Each row is where one point has got to under a steady rotation. How many ticks took it there?
The counts run from 0 to 464.
[-10, 13, -5, -9, 8, 4, -27, -4, 12, -5, 10, 26, 2, -2, 1, -16, -15, -13, -9, -10, 2, -6, -7, 6, -2, -41, -2, -16, -29, 2, 4, 13, -17, 1, -13]
325
[8, -9, 0, -16, -23, 36, 2, 8, 10, -14, 3, -1, -16, -8, -14, 5, 14, 14, -1, -7, 2, -3, 8, 16, -7, -29, -3, -27, -4, -7, -33, -1, 10, 13, 6]
236
[-4, 23, 3, -1, 6, -11, -5, -19, -15, 26, 5, 1, 9, 6, 5, -1, 4, -10, 9, 12, -2, -5, -11, -19, -4, -20, 23, 10, -20, -4, 30, -9, -35, -5, 18]
343
[5, -10, 0, -13, 6, 0, -6, 3, 4, 17, -8, 6, 7, -16, 16, 0, 11, -8, 16, 10, -14, -16, 31, 16, 3, 24, -13, -23, 31, 12, -16, 14, 26, 3, 1]
244
[1, -18, 6, -23, 6, 23, 35, -11, -15, -8, 4, -7, 19, -12, -16, 5, -16, 11, 17, -14, -23, -5, -14, 3, -8, 4, 17, 11, 2, -4, -9, 23, 5, -8, 0]
389
[-1, 40, 11, 1, 12, 13, 8, 7, 4, -19, -4, 6, 26, 2, 7, -11, 5, 0, -9, -9, 11, 13, -14, -4, -40, -4, -6, -9, -17, -11, 9, -12, -1, -19, -16]
301
[7, -24, 1, -27, -7, 9, -6, -9, -5, -7, -11, -4, 15, -6, 4, 21, 2, -18, -2, -2, -11, -21, 42, 10, -18, -23, -10, -12, 3, 0, -15, 8, 11, 14, 4]
239
[-3, 2, 10, 29, 4, 13, 8, -1, 2, -41, -25, 7, 16, -2, 28, 10, 0, -7, -2, 5, 16, -2, -9, -26, 13, -8, 9, -14, 7, -16, 2, -3, -18, 9, 5]
114
[26, -6, 2, 7, 11, 2, -9, 18, 4, -25, 12, 21, 2, -9, 0, -14, 5, 30, -14, 7, 26, 5, -11, 2, 3, 6, -21, -16, 15, 8, 5, -16, 11, -25, -12]
452
[-7, 4, -7, -1, 20, 11, -5, -4, 4, 27, 4, -10, 6, 6, -32, 7, -24, 6, 15, -7, -4, -14, -22, -8, -6, -25, -12, -1, -7, -10, -20, 21, -19, 14, 24]
357
[10, 12, -1, 2, 6, 11, -16, 22, -4, -35, -16, 12, 20, 7, -11, -17, -11, -3, 33, 9, -6, 6, 11, -11, 1, -24, 17, -19, -20, 6, 9, 9, -5, -13, -10]
121
[1, 47, -1, 2, 14, 14, 7, 14, 2, -5, -3, -7, 25, 4, -9, -9, 7, 11, 2, -7, 14, 23, -10, -6, -35, -7, -10, -11, -15, -16, -2, -15, 1, -12, -10]
302
[-19, 10, 11, 4, 7, -23, -7, -9, -31, 19, 4, 35, 3, 10, 0, -16, -6, -17, 0, -14, -6, 20, -10, 25, -5, -8, 2, 6, 16, 0, 22, 0, 7, -18, -8]
311
[19, 12, 11, 3, -18, -12, -1, 1, 14, -8, 0, 36, -16, 2, -2, -5, 37, -15, 19, 1, 4, -7, 10, 13, -18, 5, 28, -18, -4, -9, 10, -8, 5, -7, 5]
259
[5, -30, 14, -18, -25, 1, 22, -11, -9, 13, 21, 16, 8, -4, -29, 10, 23, -3, -3, -5, -11, -9, 2, 14, -18, 9, 6, 4, 14, 7, 23, 2, 12, 9, 10]
221
[27, 17, 4, -3, 7, -1, -3, -9, -11, 2, -5, -18, 2, -1, 23, -1, 9, 20, 26, 42, 12, 0, 13, 0, -2, -10, 13, -10, 11, 12, 8, -15, -7, -16, 15]
73
[8, 29, -22, -1, -8, -9, -8, -1, 25, -2, -7, 4, 5, 7, 9, -2, 14, -11, 8, 4, 11, 17, 22, -2, -5, -34, 4, -29, -16, -23, -1, -5, -16, 11, -12]
290
[-8, 31, -3, 10, 10, -17, -4, 9, -20, 34, 7, 23, 0, 7, -28, -13, -1, -16, 25, -6, 8, 22, -10, 11, 2, -6, -5, -10, 18, -5, 9, 2, -2, -11, 5]
309
[17, -21, 15, -19, -29, 3, 6, -3, -9, 7, 21, 19, 1, -5, -24, 3, 29, -1, -9, -5, -11, -16, 3, 12, -25, -4, 13, 1, 0, 8, 27, -10, 7, 1, 13]
222
[-17, 27, -1, 14, 2, -14, -20, 1, -13, 18, -4, -5, -18, 19, 16, -14, -3, 18, 3, -9, 0, 37, -15, 9, -7, -23, -10, 2, 6, -18, -9, -16, 2, -7, -5]
315
[33, -23, -18, -2, -14, 8, 4, -5, 13, -12, 1, -13, -22, 7, 7, 4, -2, 37, -10, -8, 2, 3, -21, -11, -8, -20, 20, -1, 6, -17, -5, -8, 4, -3, 10]
404
[-11, -28, -10, -1, 2, -1, 20, -28, 1, 30, 12, -13, 9, -8, 17, 20, -9, 7, -17, -3, -5, -5, -27, -12, 12, 3, 4, -6, 22, -4, 9, 16, -14, 17, 2]
371
[4, -10, 8, 11, 17, -7, -7, 10, 13, -19, -7, 5, -4, 10, -5, -4, -14, 26, 21, 8, 0, 12, -17, 23, -13, 12, -17, -10, 27, 8, -11, 25, 23, -8, -15]
93
[-28, 23, -2, 3, 28, 3, 11, -6, 6, 30, 11, -3, 22, -17, 19, -4, -4, 10, -1, 3, -3, 8, -24, -6, 6, 22, -19, -12, 11, 0, 5, 17, -7, 1, -18]
334
[-6, -14, -17, 16, -13, -17, -3, 12, -9, 3, -3, -6, 15, 22, -30, 2, -6, 9, 7, -8, -7, 45, -11, -12, -2, -15, -2, 0, 4, -4, 26, 3, -3, 9, -16]
135
[-7, -11, 1, -20, -2, 4, -3, 5, 18, 13, 12, 12, -7, -18, -18, -10, 20, 0, 34, 9, -28, -18, 15, 0, 20, 13, -2, -2, -17, 6, -19, 18, 4, 19, 4]
207
[-27, 6, 6, 18, 8, -15, -8, -16, -6, 11, -14, 0, -5, 19, 30, 2, -15, -4, -20, -19, -3, 17, -13, -2, -11, -23, -15, 14, 14, -23, -6, -7, -7, 8, -3]
317
[33, -5, -12, -20, 5, 23, 5, 2, -11, 4, 2, -18, 13, 5, -26, -1, -10, 12, 23, 1, -9, -11, -2, -14, -20, -20, 24, 1, -7, 2, 2, 4, -4, -14, 23]
392
[3, 1, 5, 1, 2, 15, -7, 13, -6, -44, -14, 25, 22, 4, -5, -14, -14, -15, 20, 4, -6, -2, 7, -7, 1, -21, 18, -12, -18, 6, 19, 13, -6, -12, -7]
120
[-6, -15, -13, -18, 18, -1, -24, -5, -13, 31, 18, -10, -7, -5, 5, -3, -25, 31, 3, -2, -24, 4, -18, 13, -3, -2, -4, -2, 7, 16, -2, 21, 6, -16, -14]
364
[16, -38, -1, -4, -8, -2, 12, -14, 1, -9, 5, -1, -14, 4, 18, -1, -7, 24, -16, -18, -19, 3, -26, 3, -11, 1, 19, 18, 22, -7, 10, 0, 18, -13, 2]
402
[3, -6, -16, -11, 27, -1, -6, -6, -11, 32, 4, -20, 6, 0, 7, 2, -11, 20, -15, -26, -12, 4, -6, -6, -11, -1, -29, 17, 16, -14, -25, -4, 11, -11, -4]
9
[8, -15, -2, 25, -2, -26, -29, 5, -8, -2, -11, 15, 8, 25, -5, 8, 0, -12, -9, 0, 1, 5, -5, -25, -2, -16, 7, 2, -6, -5, 36, -9, -21, 1, 6]
138
[14, 9, 6, 25, 23, -1, -21, 21, -2, -14, -26, 6, 26, 14, 16, -15, -13, -5, 9, 8, -9, -9, -5, -26, -9, 13, -4, 4, 7, 5, 16, -6, 4, -14, 6]
126
[-16, -11, -4, 34, 5, -32, -28, 11, -8, 8, -8, 23, -14, 9, -10, 13, 6, 4, 16, -3, 1, 17, -13, -8, 24, 13, -8, -2, 4, -4, 1, 5, -12, 6, -9]
141
[15, -16, 20, 14, 19, -26, -12, -11, 10, -21, -21, 20, 4, 16, 4, 0, -12, -13, 25, 15, 0, -25, 1, 7, -20, -5, 0, 7, 14, 5, -1, 18, 4, -4, 14]
89
[-12, 31, -2, 2, 14, -5, 16, 1, -16, 17, -8, -8, 39, 9, -15, 9, -2, -7, 7, -12, 5, 27, 2, -3, -26, -5, -21, -4, 6, -18, 0, 2, -2, 3, -7]
304
[7, -8, 1, -7, -16, 12, 29, 5, 4, 26, 21, -3, 3, -8, -40, 9, 25, 10, 10, -1, -4, -2, -5, 3, -8, 19, -9, -4, 19, 4, 0, 3, 13, 21, 17]
219
[26, -28, -3, -5, 13, -14, -3, -12, -18, 20, -7, 1, 5, 7, 1, 3, -12, -9, 12, -1, -18, -30, -1, -8, -9, 8, 19, 13, 26, 5, 14, 5, 5, -18, 28]
396
[-1, -21, 6, -12, -21, 2, 28, -3, -4, 21, 23, 7, 6, -6, -32, 11, 23, 0, 6, -6, -13, 1, -2, 13, -12, 16, -7, 1, 20, 3, 9, 10, 15, 18, 9]
220
[24, -44, -14, -3, -1, -12, 7, -25, 11, -14, -6, 2, -1, 5, -1, 31, -6, -5, -14, -12, 6, -16, 1, -13, 1, -14, 9, 1, 9, -18, -4, 9, -15, 11, 8]
408
[5, -2, -8, -14, -15, 5, 25, -1, 10, 4, 1, -21, 17, -3, 23, 2, 20, 12, 0, 3, -15, 26, 17, 10, -19, 8, 0, -11, 24, -4, 1, -1, 29, 9, -16]
250
